Z: a few groups of rows, each row roughly a mix of its group's hidden directions; some rows fit no group:
Z (113 x 11):
[[-25 -44  15   0 -52  16  33   6   5  -6  -5]
 [-15 -14  -4 -12 -31  -2 -21  18  58 -34  -3]
 [-47 -37  -4 -15  31  10   3  18 -11  28  28]
 [ 30 -14  33  15  40  15 -14  35  -4 -25  23]
 [ 52   5  13  28  15   5 -20 -19 -18 -33 -29]
 [-30 -29  10 -12 -31 -15  35  27  24  32  16]
 [-34   4 -36  -8  -7 -26   7 -49 -19 -27   9]
 [-12 -48  -1  -3 -42  -9   1  36  33   7  12]
 [-11   1  11   0 -31  -7  33  45  31  33  23]
 [ 15  -9   1  36  10  35  23 -34  14 -36 -29]
 [  1  36 -39 -21  18   5   6 -49 -24 -16  -4]
 [ 36  20  26  -8  44  -8 -24  31 -13  29   2]
 [ 11  -7  54  26  10  17 -27  31  27  19  -5]
 [ 20  25  66  19 -16   0   7  27   9  11   0]
 [-23  11 -14 -21 -46  25  -8 -25  37 -18  21]
 [ -7  23 -14  -8 -41 -38  28   7 -32 -12  30]
 [ -7  37 -28  -2   4   8   8 -54  12 -13 -38]
 [ -8  13  47   8  35  28 -39  -6  26  -8 -13]
 [ 24  41  18   8 -41 -17  19 -32 -17 -25  -7]
 [  3 -11 -58 -36 -17 -11  -5 -22 -25  -5  24]
 [ 19  12   1   5  15  -4  25  29 -57  22  31]
 [-16 -24   7 -15  59   7  -7 -17 -39  21   5]
 [-24 -34  -4 -25 -38 -36  14  25  31  10  -2]
 [-54 -22 -20 -15 -24 -28  -2 -32  10  20  -1]
 [-14  19 -18 -30   2 -15 -26  -2  15  58 -26]
 [ 25  29 -15  -5  32  31 -21 -28 -21 -35  19]
 [ -2 -32  27  10 -31   5 -25  43  32   4  22]
 [ 12  56   9  24   9  13  -6 -35   9 -16 -35]
 [-26 -14 -61 -19 -32 -20   6 -21   9   2   1]
 [ 30   0  29  13  -7 -30  13  59  -6  20   5]
 [ 54 -25   7  32  34  17  -6  10 -13 -22  -5]
 [  2  18  32  24  33  32 -16 -32 -23  32  -5]
 [-15  30 -39 -24  -4   9  13 -55  -1 -19  -8]
 [  9 -26  42  26  17   2 -39  40  -6   7  13]
 [-12  30 -49 -17 -15   4  14 -48 -11 -16   8]
 [ 33 -36 -17  24  19   0  22   9 -36 -28  26]
 [  1  16  -6  13  48  55 -14 -27   4  -7   8]
 [-23  28  -4 -13  12  30 -20 -52  26 -20 -16]
 [  9  24  13  52 -46 -21  16  -9 -20   0 -11]
 [-20  20 -18   1 -33   3 -10 -29  38 -44 -19]
 [ 66 -33  -4  -6  -7  20   1   6 -15  26   2]
 [-20 -39 -37  -4  19  17  16 -40 -20  24 -13]
 [ 32   1  36   9  37  -7   4  42 -25  25   8]
 [ 15   5  36   1 -25 -31  -8  49  22 -26  14]
 [ 29  31  11   1  45 -13  -9 -32 -41  -4  -7]
 [ 15   3 -22  -6  38  40 -16 -47   4  -8 -23]
 [ 35  -3  43  15  15 -18   0  49  -5  25   5]
 [ 30  13  26   6  26   8 -41  27  21 -40   3]
 [-26 -12  26  -1 -17  11  16  -1  31  57 -23]
 [ -8  10 -18  16  23  36   7 -59 -27   7  -8]
 [ 11  15  43   6  36  22  -2  22 -30  38   5]
 [  3  50  10 -36 -35 -32  -6  23  12   2  -1]
 [ -6  38   3 -42  43  11  18 -25 -19 -17  12]
 [ 40  42  28  16  33   4   3  11 -33  12   3]
 [  5 -35  -1 -17 -18 -27  11  47 -21   0  39]
 [ 20  26  38  26 -51 -21  -8  -4  20  -4  15]
 [-14 -17   2 -16 -44 -15   5  36  36 -32  19]
 [  0 -53 -12  -1 -17 -28  20  42  -9  23  10]
 [-17  23  27 -14  39  12   8   2 -55  19   2]
 [  0  21  53  27 -27  -8   7  35  15  24   1]
 [-20 -40 -35  -2 -47 -23  28   5   7  -7  10]
 [ 39 -23  -9   9  39  16  -8  46   8 -16  21]
 [-13 -52  -6   5 -42 -14 -11  36  21  -2  15]
 [ 23   0  32 -17 -10 -21   0  50 -31  27  19]
 [-10  43   0   8   3   6  24 -45  15 -12 -43]
 [-37 -18 -11 -39 -49 -15   4   5 -18  17  17]
 [  0 -13  23  34  12  33  17   9  43  -6 -40]
 [  3  31  18  11  41  30 -28  -1   1 -37  28]
 [-22  37   7 -14  41 -36 -34   0  -5  24   7]
 [-25 -44  -7  -7  21  -4  20 -11 -52  21  12]
 [  6 -23 -43 -19  47  20 -12 -23 -18 -23   7]
 [  6 -44 -26   0 -36 -40  22  14  -8   5  24]
 [ 16  45   3  -9  41  -6 -14  -9 -26 -43   3]
 [ -9  47  40 -18  38  22   7 -20  -2 -18   4]
 [ 41  12  39  31  30 -23  11  27 -10   9 -13]
 [-34  19 -14  11 -12   7  -3 -54  -3 -41  14]
 [ 17  -6  -2  27  40  43 -16 -20  28 -31   6]
 [ 23  -5 -30  -8 -35 -18  13 -44   9 -29 -30]
 [ -7  20 -47 -31 -12  -3  11 -33 -25 -25  25]
 [ 31 -30 -16   8  28   5 -31 -26  -8 -31 -36]
 [ 14 -11 -16  23  -1  57   3 -18  30 -37  -3]
 [-41 -34 -33   2 -16   5  13 -40  24 -11 -15]
 [-51 -50  -8   4 -31   1  11 -24   2  12   1]
 [ -9  -3 -60 -22   2   4   9 -30   2 -35  21]
 [-16 -29 -44 -12  -9   0  34 -44 -20  10  -2]
 [  5   8  17 -20 -27 -41  14  40 -29  33  -2]
 [ 33  15  36  19  28  24 -31  19  18  30 -10]
 [-19  17   5 -36  45   8 -19  14 -37   5  31]
 [  7  24  42   6  56   4   8  -2 -35   6  -5]
 [-16 -10 -19  -5 -51 -12  14   6  49 -22 -16]
 [-32 -39 -39 -25   0  -6  19 -39 -17   7  -3]
 [ 60 -15  -3  13   5  14  43  22  -5  16   4]
 [-44 -12 -10  -6 -16 -36  -6 -24 -40 -28  12]
 [  3  40 -17  12 -19   5 -28 -28  23 -47 -15]
 [ -5 -42  12   6 -35 -23   9  52  10  -1  18]
 [ 28  41  24  34 -14 -11   8  13 -34 -23  22]
 [ -7 -22  39  28  14  42  11  -5  32  -7 -30]
 [-41 -34 -31 -12 -14  19  13 -34  21  -8 -24]
 [-20  10 -11  24  -2  27   7 -56  14 -38 -15]
 [ 22   4  26  14  45  -9  20  15 -42  32  -9]
 [  3   9 -46 -41  14  -1  -3 -50 -16   7   6]
 [-49 -27  26  11   1   0 -33  -6  37 -21  -4]
 [ 42  33  28  33  27 -34  -2   7 -17   4   4]
 [ 40   3  42  35  23 -28  16  13 -25  -5   1]
 [-37   5  -2  -8 -16  17 -30 -34  30 -43   1]
 [-44 -18 -20 -11 -19  27   3 -29  34   7 -32]
 [ 15 -33 -35 -12 -39 -19  29 -10  32 -17 -10]
 [-30  29  30  19 -28 -32  13  32  -4 -21  22]
 [-27  22  -7   1  11   5   8 -62 -14 -21 -31]
 [ 39  29  29  32  42  22  -9  -7  -2 -18  -7]
 [-12  28 -33  -1 -23  15 -11 -43  -9 -38  27]
 [-17  20 -18   6  15  22  -7 -66  -3   5 -28]
 [ 44  10  39  34   5   6   9  42  11   7  -7]]
one row of each group, then the others: which group is each in?
[-28   0  30  -2  25  -4  -5  30 -45  33  23] : (34)
[  9  -9 -51  19   0  15  -9 -12  29 -39  32] : (123)
[-15 -22  31   0 -34  33  -5  10  31  33  28] : (94)

[-18 -31  17 -39 -13 -19  21  15 -29  35 -24] : (123)
[-14  32 -51  -5  21  21  -2 -26 -29  24   4] : (34)
[ 32  35   4   5  39   6  11 -12 -47  25   3] : (94)
[ 30 -28  -8   4   5  59 -22   1  33   3  11] : (123)
[  4  41  41  21   9   7 -20 -12 -34  25 -24] : (34)
[ -2   2  39  -4  -2 -18 -20  63  21   5  13] : (34)
[-13 -33 -41 -36  20 -18 -25  12   5  17  29] : (123)
[  3 -49 -40  -8  17   0 -14 -30   8 -32 -18] : (34)
[ 46  16   2  -1  46  32   5  19 -24  17  10] : (34)
[-11  29 -26  -7   7  24  -1 -58 -11 -27 -20] : (123)
[ -6  15   3   0 -30 -21   1  21  38 -58 -10] : (94)
